rotation steps, each row followed by its count of steps
The counts run from 0 to 275.
[101 139 129 127 112 154 130 122 109 119  86 107 149 116  84 154  88 113
 159 161 142 151 152 190 101 123 116 149 119 161 103  67 159 138 138  89
 152 121 129]
133
[129 106 126  97 104 133 144 137 193 146 101 169 163 128 109 160 126 116
 158 117 133 122 156 178  84 139 129 173 137 160 114 109 148 127 143  87
 165 146 124]
101
[163 140  94 143 110 120 113 108 147 141 113 120 116 139  85 164  89 134
 126 115 129 110 150 166 139 158 176 190 101 133  56 118  96 111 110 112
 143 144 161]
174
[141 121 110 131 136 131 185 114 146 158 117 129 140  73  80 172 128 164
 119 120 155 133 151 154 111 149 142 156 107 158 123  98 131 104 115  66
 151 131 175]
211
[167 119  97 161  87 169 162  69 181 115  88 125 123 149 125 144 128 130
 131 104  96 125 122 145 139 144 167 157 151 111  87 124  89  99 116 122
 141 133 152]
178
[131  95 116 142 121 132 156  85 142 129  99 109 134 146  98 198  98 143
 129 157 137 121 151 146 132 158 180 169 143 153  63 134 113 104 115 113
 124 112 161]
43
[151 146  88 128  84 130 119 108 163 154 115 137 129 117  92 126 106 128
 160  78  96 118 132 162 115 154 170 187 115 122  75 108  94 111 113 113
 145 162 145]
119
[ 98 146 113 141  95 150 125  88 110 110 102  97 137 135  79 147  71 120
 160 151 120 141 126 174 111 134 156 154 130 150  58  93 123 130 112 128
 114 117 143]
134
[128 113 102 160 107 120 157 123 153 157  86 148 143 146 102 152 113 146
 135 122 146 113 167 203 125 149 122 168 123 172 120 105 148 133 129  48
 138 137 145]
6
[128 115 112 130  97 110 138 129 170 166 101 156 162 135 106 154 125 133
 141 114 149 105 169 176  90 138 127 184 125 156 114 120 148 133 142  58
 153 147 136]
271
[148 116  86 129  70 161 128 110 147 159  88  99 140 120 111 130 132 154
 162 107 113 110 135 105 117 129 175 174 133  91 107 102  90 120 126  80
 159 145 131]
48
[135 124 108 157  89 168 154  87 171 113  88 126 123 151 100 157 106 117
 147 121  87 136 127 162 125 159 181 157 150 141  81 116  93 105 108 129
 142 123 136]
63
[150 130  92 172  76 132 154  59 163 132  96 130 131 136 128 117 150 148
 121  83 114 105 121 144 119 128 142 158 144  94  87 132  85 125 118 110
 106 142 163]
123
[169 142  99 160  97 151 141  90 140 138  99 110 131 104 121 128 155 156
 120 100 171  94 146 130 131  99 102 153 105  94 137  92 121 133 132  55
 151 144 163]
108
[144 149 131 136 102 144  99 112 144 113  88 125 156 131 111 131 120 115
 136 133 167 109 156 171 113  82  74 149 112 126 107  63 143 153 148  77
 161 144 119]
204
[135 125 114 121 127  96 152 119 166 151 114 162 147 108  93 159 130 145
 131 114 160 112 171 178  99 144 120 181 109 159 110 106 151 124 134  69
 150 148 162]
156
[158 127 116 168  80 156 109  75 181  94  79 135 137 187 138 139 124  97
 124 116 138 109 147 169 126 106 113 151 145 108  77 105 101 138 141 114
 137 133 134]
106
[125 104 103 151  99 114 179  80 170 159  94 161 151 113 118 151 166 176
 131 104 149 111 145 166  92 134 120 157 142 141 114 145 136 125 131  61
 118 131 162]
140
[127 154 129 149 118 128 132  64 120 129 131 117 125  75  79 146 140 171
 112 121 160 105 115 147 109 114 119 150 117 121  56 116  94 138 108 112
 116 121 174]
56
[169 129 123 151  93 143  99  79 187 116 103 126 128 154 124 142 146 130
 113 108 139  88 133 130 127 106 136 169 136  97  59 132  80 140 129 121
 145 139 137]
257
[112  88 105 142  70 141 158  89 147 122  70 130 170 164 141 145 109 120
 154 133 143 118 155 153  94 114 113 157 153 120 105 112 156 136 151  82
 121 123 142]
236
[162 116 140 132 110 131 114  97 157  93  96 129 152 148 125 166 132 101
 122 141 183 101 172 147 105  88  84 151 132 109  90  98 137 144 161 100
 158 127 140]
240
[117 160 106 138  90 136 149  81 137 140 115 129 133  87  84 120 113 144
 155  89 101 139 102 180 108 143 156 154 112 138  75  93 104 120 101 123
 116 141 163]
135
[162 142 118 144  76 143 111  75 160  88  96 118 146 160 127 120 117  95
 135 110 143 105 135 142 113  94 112 155 134  82  60  91 104 128 140 123
 136 131 151]
221
[160 177 126 162 132 156 125  98 158 128 128 120 104  72  70 146 135 154
 111  97 136 122 122 172 128 126 136 150 106 129  95  82  91 121  93  96
 171 141 152]
76
[143  96 106 108  94 125 155 101 175 108  94 157 163 148 125 159  98  86
 156 123 139 114 163 155  89 153 134 177 140 138  86 104 153 104 145 115
 144 137 153]
252
[109 113 122 150  62 163 133  85 150 108  56 129 162 158 132 132 122 119
 153 136 137 131 136 162  89  95 106 134 162 124 113  97 142 149 152  94
 140 117 114]
50
[124 160 152 148 139 128 153  82 162 122 125 153 127  63  89 166 160 160
 101 120 161 119 130 190  96 112  95 141 114 160  97 103 125 127 117  96
 142 126 158]
57
[152 115  99 161 119 136 167  95 141 111  93 114 139 164 111 175  73 117
 131 154 142 127 166 169 140 160 148 165 119 157  87  98 142 105 119 102
 124 121 171]
193
[136  98 126 145 116 120 144 113 153 134  93 144 153 167 109 190 104 134
 122 152 155 108 172 180 119 148 141 182 136 162  82 137 145 130 135  83
 131 119 144]
157
[143 146 157 133 108 176 105  78 152  86  97  96 127 125  94 171 112 101
 127 158 132 129 117 138 115  99 138 143 134 118  58  89  93 126 118 139
 172 117 127]
130
